Named moves (each a turn or a mirror), then the moves between two rows, first move first; the first pair answered:
z_711 (before |-> after):
[ 2.26  1.10  2.97 -1.24 -1.07 -0.36  0.18 -0.04 -1.64 -1.82 -0.42 -2.06
  0.47  2.28  0.66  1.28 -1.96] |-> [ 1.21  0.58  1.78 -0.41 -0.66 -2.32 -0.98  0.81 -0.85 -2.24 -1.37 -1.66
  1.05  3.29  0.45  2.27 -0.26]
[ 2.54 -0.58  1.42 -2.68 -2.98 -0.55 -0.58 -5.37 -1.35 -1.00  2.34  0.22
 -0.94 -2.33  1.80 -1.26  2.42] |-> [ 0.88 -1.31 -0.50 -1.21 -2.21 -3.69 -2.54 -4.21 -0.32 -1.50  0.91  0.66
 -0.13 -0.66  1.28  0.15  5.42]
[-0.45  2.61  0.50 -2.41  1.87  1.54 -0.53  1.90 -3.04  1.30  0.59 -1.35
  2.16 -0.87 -0.49  0.87 -0.33] |-> [-1.41  2.19 -0.49 -1.55  2.13 -0.17 -1.50  2.42 -2.46  0.81 -0.25 -1.10
  2.50 -0.10 -0.52  1.70  1.28]
z_257 (before |-> after):
[-0.66 -1.42 -0.31  0.00 -0.66 -0.87  0.98  0.99  0.37  0.46  0.92  0.51
 -2.01  0.47 -1.40 -1.87 -0.94] |-> [-0.47 -1.73 -0.46 -0.11 -1.08 -0.69  1.21  0.57  0.05  0.58  1.20  0.59
 -2.06  0.49 -1.29 -1.95 -0.80]
[ 1.50  0.31  0.96  0.80  1.42  1.23 -1.69  0.22 -1.03  0.47  2.15 -1.14
  1.41 -2.47  1.33 -2.97 -1.03] |-> [ 0.98  0.32  0.38  1.48  2.18  0.51 -2.00  1.55 -0.33  0.11  1.42 -0.78
  1.80 -2.35  1.19 -2.46 -1.40]
[ 0.63  1.54  2.49 -2.23 -0.22  1.31  0.14  1.45 -3.22  0.86 -1.97 -0.95
  0.45  3.32 -0.55 -1.58 -0.82] |-> [-0.52 -0.49 -1.76  3.00  0.48  0.06  0.03  3.43  1.13 -0.71 -1.28  2.32
  1.29  3.57 -0.11 -0.13  1.29]
[-0.40  0.37 -0.82 -0.31  0.60  0.50  1.25 -0.22  0.98 -0.46  1.34  2.15
  0.53  0.84 -0.45  0.60  2.07] |-> [-0.20  1.26  0.93 -2.45  0.45  1.04  1.11 -0.63 -0.83  0.26  0.98  0.90
  0.17  0.67 -0.72 -0.03  1.00]
z_282 (before |-> after):
[-0.31 -0.84 -0.73  3.56 -2.18  0.64  3.02  0.81 -0.33 -1.64 -1.66  2.32
 -0.33 -0.35  1.48  0.16 -2.19] |-> [ 0.21 -0.81  0.45  1.82 -3.25  0.74  3.22 -1.25 -2.19 -1.14 -2.17  1.59
 -0.86 -0.26  1.99  0.05 -1.10]
[ 2.38  0.22  2.80 -2.49 -0.74 -1.04 -1.43 -2.04 -0.74  1.95 -1.08 -1.17
 -0.06  0.88  0.90  1.31  1.28] |-> [ 1.46 -0.80  0.34 -0.26  0.76 -2.51 -3.00 -0.90  2.18  1.21 -0.02  0.37
  0.92  1.05  0.74  2.25  3.04]
[-2.27 -0.39 -0.51  1.57 -1.03 -2.57 -0.95  1.62 -1.33 -1.25 -0.41 -2.42
  2.50  4.46 -3.98  2.24  0.26] |-> [-1.89  0.46  0.18  1.63 -0.87 -1.60 -0.37  2.53 -1.58 -1.09 -0.74 -2.60
  2.44  4.44 -4.02  1.80 -1.99]
z_901 (before |-> after):
[-0.10 -1.92  2.05 -2.99  1.00 -3.72  0.35  0.58 -1.10  1.08 -2.28 -1.11
 -0.82  1.70 -0.46  0.69 -0.65] |-> [-0.03 -1.94  1.97 -3.90  1.29 -3.38  0.00 -0.43 -1.34  1.48 -1.34 -1.39
 -0.93  1.33 -0.34  0.53 -0.09]
[-1.39  1.27  0.65 -3.55  0.82  3.77 -2.10 -3.51 -1.12  0.78  3.10 -1.35
 -0.44 -1.69  3.69 -1.00  0.53] |-> [-0.86  0.90  1.14 -1.11 -1.46  5.39  2.22 -1.68 -1.95  0.11  0.04 -0.12
 -1.05 -1.48  4.20 -0.82 -2.78]
[-0.93  3.53  4.65 -2.88  3.76 -1.03 -3.87  1.69 -0.64  1.92 -1.22 -2.60
 -0.54  1.43 -3.38  1.23 -5.01] |-> [ 0.05  3.18  4.89 -4.47  3.41  0.00 -4.01 -0.41 -1.13  2.21  0.80 -3.02
 -0.66  0.46 -3.07  0.48 -4.03]
Pairs:
Each pair is 2 to 3 moves apart.
[-1.02 -2.00 -1.76  3.08 -0.56 -1.46  1.60  0.92  1.95 -0.48 -1.37  1.91
  0.04  1.00  0.31  1.46  1.43] |-> [ 1.37 -2.07  0.36 -0.12 -2.36  1.47  3.73 -2.51 -0.57  0.41  0.95  0.83
 -1.29 -0.60  1.11  0.08  0.47] : z_711, z_282
[-0.42 -1.67 -1.17  3.29  2.95 -1.90  0.40  2.20  2.47 -0.35 -0.84  4.52
  3.19 -1.74  0.17  0.16 -0.86] |-> [ 0.93  0.11  1.53  0.52  3.43  0.55  0.86  2.23  0.75  1.07  0.66  2.79
  2.74 -3.01 -0.38 -1.61 -4.68] : z_901, z_282
[ 0.68  0.72  1.05 -2.07  0.14  1.40  0.20 -1.53 -0.43  0.00  2.08 -0.74
 -0.13 -1.16 -1.02 -0.52 -1.44] |-> [-0.45  0.33 -0.25  1.55 -0.01  0.75  1.39  1.47  0.99 -1.08  0.00  1.10
  0.13 -0.40 -0.88  0.53 -2.83] : z_901, z_257
[ 0.76  1.25  0.55  0.20 -0.09  1.44 -0.04  0.02 -0.82  0.05 -0.16  0.26
  0.08  0.28  0.34 -0.59 -3.00] |-> [-0.29  0.43 -0.75  1.68 -0.86 -0.24  0.17  0.49 -0.58 -0.56 -2.29  1.15
  0.18  1.32  0.52  0.47 -1.32] : z_282, z_901, z_257
[-2.53  1.59  0.25 -0.75  0.73 -4.21 -2.11  1.94 -2.39  0.03 -5.82 -1.46
  0.38  3.03 -1.18  0.80  1.06] |-> [ 0.38  2.12  2.45 -5.76  0.67 -0.34 -1.41 -3.00 -4.07  1.66  0.46 -3.18
 -0.67 -0.10 -0.56 -2.06  0.17] : z_901, z_711
[ 3.56  2.28  2.42 -1.53  0.23  2.40  0.36 -1.10 -1.75  0.18  0.58  0.39
  0.54 -2.08  0.58  1.88 -2.19] |-> [ 3.45  0.79  1.51 -0.50 -1.67  1.62  1.69 -2.35 -2.16 -0.59 -1.03  1.41
  0.14 -1.52  1.52  2.93 -0.07] : z_282, z_901
[-1.58  2.69 -0.04 -1.99  3.00 -0.32 -2.54  2.22  1.22  0.26  2.57 -0.30
 -1.01  2.21 -0.39 -1.70 -0.51] |-> [-1.43  2.00 -0.33 -3.15  2.26 -0.78 -3.04  0.36  0.45  0.51  2.42 -0.34
 -1.27  2.29  0.00 -1.43  1.69] : z_282, z_282, z_282
[ 1.35  0.87  2.50  1.60 -2.14  2.22  7.03  0.81 -1.30 -1.99 -1.45 -0.97
 -1.72  0.08  1.30  0.86 -2.25] |-> [-1.56  1.60 -0.37 -0.14  4.38 -3.86 -2.83  1.72  2.66 -0.91  2.15 -2.52
  0.74  1.23 -1.27  1.61  4.06] : z_257, z_901, z_901
[-0.94  0.92  1.23 -0.80  1.17 -0.87 -1.32  2.64 -0.08  0.00 -1.79 -0.52
  0.39  0.65 -1.59  0.59 -0.89] |-> [-0.35  1.38  1.89 -1.83  1.27  0.22 -1.49  2.13 -0.65  0.51 -0.38 -1.19
  0.28 -0.10 -1.63 -0.10 -1.62] : z_711, z_901
[ 1.11  0.28  2.18 -4.31  0.04 -0.82 -0.59 -1.87 -1.08 -0.01 -0.54 -0.49
 -0.62  0.34  0.48  1.04  1.44] |-> [ 2.05  0.12  1.56 -3.32  0.71  1.16 -0.08 -1.99  0.59 -0.22  2.58  0.02
 -0.79 -0.99  0.73  0.15 -0.32] : z_282, z_711
